In the data rows, the value 500 means zero.
Here are some points:
324,654,547,265,593,515,478,588,641,400,526,314,564,508,447,473,450,567,492,516,708,551,335,662
475,609,584,403,454,585,624,544,506,541,547,235,282,478,317,516,542,433,343,260,434,439,533,645
709,346,523,391,668,558,609,618,711,640,485,258,695,407,365,581,528,584,353,510,424,424,456,484
578,544,512,493,549,551,677,625,766,381,547,405,464,420,381,525,427,622,493,416,468,489,447,549
376,496,341,876,328,160,279,261,317,515,719,833,590,491,592,447,394,401,570,438,506,441,419,305
456,507,570,427,536,590,432,470,513,503,619,821,770,528,546,524,446,338,527,401,645,627,429,672
575,541,435,415,656,403,666,605,657,731,760,188,469,241,212,525,348,566,493,270,457,413,627,572
282,554,616,427,557,702,358,638,491,357,655,633,668,713,603,466,555,436,558,398,434,676,303,469
587,536,579,279,480,515,617,480,369,608,654,332,383,513,421,441,467,336,571,361,396,562,672,699
609,484,441,260,440,499,681,519,624,463,601,500,517,540,394,513,513,500,399,427,411,452,683,620
712,698,374,000,418,544,677,557,689,419,388,298,261,349,337,513,583,508,674,287,438,511,523,688
843,486,508,314,476,609,566,439,712,536,601,366,361,394,392,583,547,497,525,590,520,624,511,553
405,609,290,285,385,614,624,361,686,638,281,465,516,555,460,533,689,553,469,606,456,459,287,612
372,362,599,544,308,418,257,427,077,585,488,218,576,516,721,367,455,297,573,429,705,441,612,274
261,485,589,921,417,534,237,486,401,292,532,760,754,564,680,345,511,540,537,520,459,666,507,590
659,615,490,000,667,617,913,571,770,513,630,244,411,425,291,646,569,412,431,364,441,308,625,619
406,690,411,000,392,636,452,456,730,583,378,552,439,457,412,620,656,484,663,472,456,579,595,480
623,475,483,589,443,481,677,504,343,567,423,460,383,684,397,434,572,537,480,313,640,549,559,542
743,602,534,238,679,675,748,409,675,616,549,263,500,404,387,730,523,617,408,526,416,449,600,356
251,538,649,705,466,412,213,550,350,256,447,556,588,555,604,467,509,569,399,423,523,674,266,523
607,540,419,236,737,701,539,595,708,276,500,275,374,447,430,493,506,704,530,552,539,590,472,610
392,467,585,907,239,413,276,373,006,614,436,407,545,550,702,465,454,315,634,626,643,484,587,171
389,486,354,659,527,319,509,510,401,498,442,372,488,358,416,578,506,516,571,398,527,428,481,635
454,334,520,475,581,449,558,622,630,454,682,436,621,444,496,502,595,554,374,645,356,357,669,597
444,546,519,605,585,618,450,549,511,404,549,428,585,626,586,460,433,399,574,501,415,525,216,830
506,414,516,362,675,619,392,584,715,324,441,592,642,446,499,367,437,561,386,461,496,598,333,568
428,605,554,334,496,416,496,609,401,511,623,283,564,589,447,448,592,526,387,532,499,417,463,615
668,585,421,184,467,437,588,561,500,515,539,525,363,492,394,509,567,484,558,489,394,452,461,645
645,561,539,247,568,689,487,811,494,331,570,323,488,429,407,658,454,725,463,648,413,558,471,461
428,569,443,302,502,698,535,606,458,598,320,566,636,556,465,581,537,424,476,417,420,613,656,548
512,465,527,901,160,195,120,492,000,822,356,524,365,328,708,446,756,497,612,535,630,597,509,000
Here are 12 more points, each followed by its number:
518,514,281,345,427,397,540,456,591,729,362,754,409,398,451,529,566,413,530,676,535,386,371,641 0
486,623,275,387,360,570,547,400,845,513,061,549,447,402,435,625,678,599,628,513,503,400,492,655 1
654,389,417,409,713,487,558,474,661,509,579,610,514,560,508,566,405,549,510,619,460,523,384,599 2
474,556,410,342,438,636,477,398,601,349,474,412,451,512,550,529,614,515,600,589,431,488,603,531 3
138,441,539,999,485,415,335,456,256,534,526,568,411,627,576,412,542,495,646,370,553,289,619,275 4
325,399,471,817,438,425,427,240,224,562,438,649,602,560,671,419,427,390,619,467,618,467,529,136 5
464,648,482,393,383,414,384,529,648,465,441,385,428,294,417,449,553,495,432,470,402,604,468,658 6
272,518,485,669,600,555,258,400,577,345,421,585,633,623,621,413,606,442,683,481,446,639,351,724 7
351,680,488,153,376,707,612,488,611,464,428,629,516,530,527,475,555,360,372,437,568,544,507,594 8
362,350,591,775,372,422,496,454,147,772,652,442,596,648,691,402,512,390,704,600,655,446,388,467 9
694,394,455,341,667,663,711,550,458,447,664,396,655,535,415,624,517,584,302,619,478,477,578,566 10
443,443,595,318,504,567,598,443,621,532,590,603,614,547,575,386,425,246,362,558,582,596,518,706 11
Which three of these numbered points are nearest to each point below, ignoring the 3 directions in which the first points spread most? Their numbers follow each, nearest first.
350,691,517,097,552,700,543,607,482,465,575,444,602,543,446,502,417,316,493,484,497,549,420,467 > 8 11 5
606,513,541,516,544,545,560,517,668,461,362,434,493,439,372,513,463,711,586,338,460,540,483,790 > 7 1 6
364,382,504,777,236,365,372,309,198,447,446,639,518,663,698,382,430,487,630,340,706,467,637,206 > 5 3 8
516,492,379,243,675,475,589,432,567,564,619,617,475,530,480,526,505,402,503,556,475,703,133,519 > 2 0 5
516,443,512,415,471,432,424,509,539,418,446,518,435,547,457,531,612,657,526,581,425,612,442,740 > 7 6 3
667,491,493,222,622,437,732,427,648,540,543,620,583,283,390,443,423,430,399,446,537,597,576,721 > 11 8 2
240,412,501,999,214,350,024,405,000,605,197,568,388,636,856,277,727,464,430,723,560,512,505,000 > 3 10 7
404,343,607,999,487,272,285,336,227,576,647,413,474,490,700,348,450,552,638,501,544,356,432,323 > 7 3 2
234,344,567,999,481,201,286,302,139,568,663,722,484,613,671,327,468,331,649,406,559,459,578,410 > 7 4 5
332,446,631,577,513,517,295,439,577,460,421,661,600,638,499,494,518,443,593,533,688,438,282,597 > 7 2 5
587,458,424,545,690,499,582,590,681,388,411,374,414,398,513,487,389,550,421,545,365,405,459,733 > 7 3 6
358,413,423,999,493,300,455,203,366,452,455,842,548,447,584,463,511,398,588,313,602,469,402,506 > 5 7 1
843,522,476,017,606,690,849,684,669,552,614,181,407,466,321,560,567,648,314,550,462,344,716,509 > 10 3 8
359,704,343,648,549,339,488,438,721,541,240,675,562,435,454,548,582,588,617,655,367,390,280,639 > 1 0 7
511,554,497,597,609,503,690,526,607,601,574,303,471,314,303,477,377,603,418,171,354,423,646,742 > 7 6 8
714,332,599,532,639,499,573,607,692,488,692,585,640,453,521,499,461,507,432,557,497,414,392,480 > 2 10 5
742,549,461,145,574,690,828,760,611,533,566,404,420,435,365,615,534,546,360,511,355,540,501,422 > 10 8 2
390,500,472,731,485,243,441,479,694,357,398,847,495,399,550,387,525,684,654,542,386,577,308,543 > 1 0 2
761,373,511,126,594,660,547,518,587,462,384,575,582,521,467,537,481,467,412,492,403,488,515,493 > 10 2 5
546,656,613,424,469,593,546,555,518,599,654,416,474,560,459,448,530,438,531,341,397,547,431,749 > 7 9 8
507,514,515,063,625,585,582,565,610,407,609,438,588,413,518,423,601,336,541,495,421,584,530,784 > 11 8 7
